Rows swapped in pairs by one turn or mirror: which row each one swaps with
fem: [  2  -1   2  -8 -14   1   9  12   5  -6   9   7 -20 -20   2   9  12]
mafam: [ 13   0  -5  -4  -4   0 -26  -6   8 -20  15  12   0 -17   6   5   0]
nop: [-10   3   8 -37  -7   5 -11  -2  -5  10   0  10  15 -25  18  -3  -1]
nuv: [ 14   7   0  -9  -3   7 -10   2  -6  35   5  -9  13 -19   3  -2   9]
rino: [-11  10 -14 -15  -6  14 -12 -11   8 -14  13   0  -1 -17   2 -13  -4]
sidir: [ 19   4  -5  -4 -18 -14   8  -9   7 -17   3   7   6 -26   2   3  10]
til: [-22   9  -6  -1  -4  -2 -35   5   1   4  -9  -4 -12 -14   1  11   4]
kek: [ -3  22   9 -15   7   2  -2  -1   6  -1 -22   4  -7 -30  -6  20  -9]
Vazo: [ 12  25   1 -11  -6  -7 -15 -19  -1  -8 -27  10   1 -17   2  14  11]
tun: [ -7  17  13 -16  -5   3 -15 -15  -1  21 -21  -3  -3  -9 -19   3   7]
gazo: [ 13   9 -12   8 -11 -14   3  -2 -10  -2   6  15   2 -18  11  12   5]
mib: [  4   6   0 -13  -3  20 -19 -10  -3  28 -14  -8  14 -17   3  11   9]
sare: [  6  24  12  -3 -10 -11 -21   2  -4   2 -16   1  18 -30 -13   5  -6]
zokeg: [-11  -2  -6 -10  -5   5  10   4   6  25   6  -8   6 -18  -1   6  17]
dez: [  3 -11   2   4 -12 -10 -10  -4  20   3 -25 -15   5 -31   5   1   3]
zosu: [  1   1  13 -19 -10  -1  -7  13  -8   1  22  -5   4 -26 -14   5   5]
nodek: [ -1   8   6   3  -8  11 -15  -5  30   0 -19   0  -7 -19 -13   1  -4]
retut: [-11   6  -2 -26  -9  11  -9  -5  -3  10  24  -1   1 -13   9  -5  11]
sotam: [ 11  27  -9  -8   0   6 -24 -13  -3   9 -27   0  -2 -24   5   5  15]
nepe: [  9   3   7  -7 -16  -5  25 -11   1   6 -11  -8  -2 -22  -1   7   7]
tubor: [ 14  14  11 -19  -7   9  -7  -3   4   1  16  18   8 -20  16  -9  -3]
nom: [-11  -6  -1 -12 -13  -2 -41   4   3  11   9  -2  -6 -17   5   1   5]
Met: [-21  12  16 -24  -9 -12 -14   4  -3  12 -12 -14  -8 -20   8  -6   8]
Let: [ 13   8  -1  -5  -5  -4 -21  18  -7  31 -11   1   7 -21   5  -3   6]
Kudi: [-21  14   6 -12  -4   8   2  -7   9   4  19   3   3 -22   2  -4  -9]
malam: [ 15   7 -12  -5 -17  -8   4   7 -19  -6   5  -1   8 -21  -5  -4   5]
Pur: [ 12   2  -3   5 -10  -1  -3 -20  21   3  -3   8  19 -13  14  -2   1]
gude: [  7  -3  -4   9  -7   2  -6 -12  32  -1  -8  -9  -5 -21  -1   2   2]
Butav: [ -3   2   5  -4 -18  -2 -23 -12   9 -31  -9   2   3 -19   1   4   2]
favu: [  3   7  -4  -6   2 -27 -23  -5   8  10 -27   2  -4 -22   7  -6   8]
Bobu: [-10  14  14  -7 -17  -8 -13  -1   4   9 -22 -21  -8 -25  -1 -12   5]
fop: [ -2   9  12  -5  -6  -9 -19   5 -12   9 -16  -1  -8 -10  22   4 -12]
kavo: [  2  -7   1  -9 -24  -5   4  -7   2 -16 -16  10  -5 -16   2  19   8]
viri: [ -1   5  -8 -19   4   7  -6 -20   6  14   0   2   0 -17  30  -5   3]
bas: [ 17   9   6  -6 -16  -7 -18  -4   6  -3  -6   6  13 -34 -25  14   3]
tepup: [ -6   8   1 -25  -6   1 -18  13 -22   4   2  -3  13 -27  -2   7  17]

retut pairs with sidir
kavo pairs with nop
mafam pairs with zosu
gazo pairs with Kudi
tepup pairs with Butav

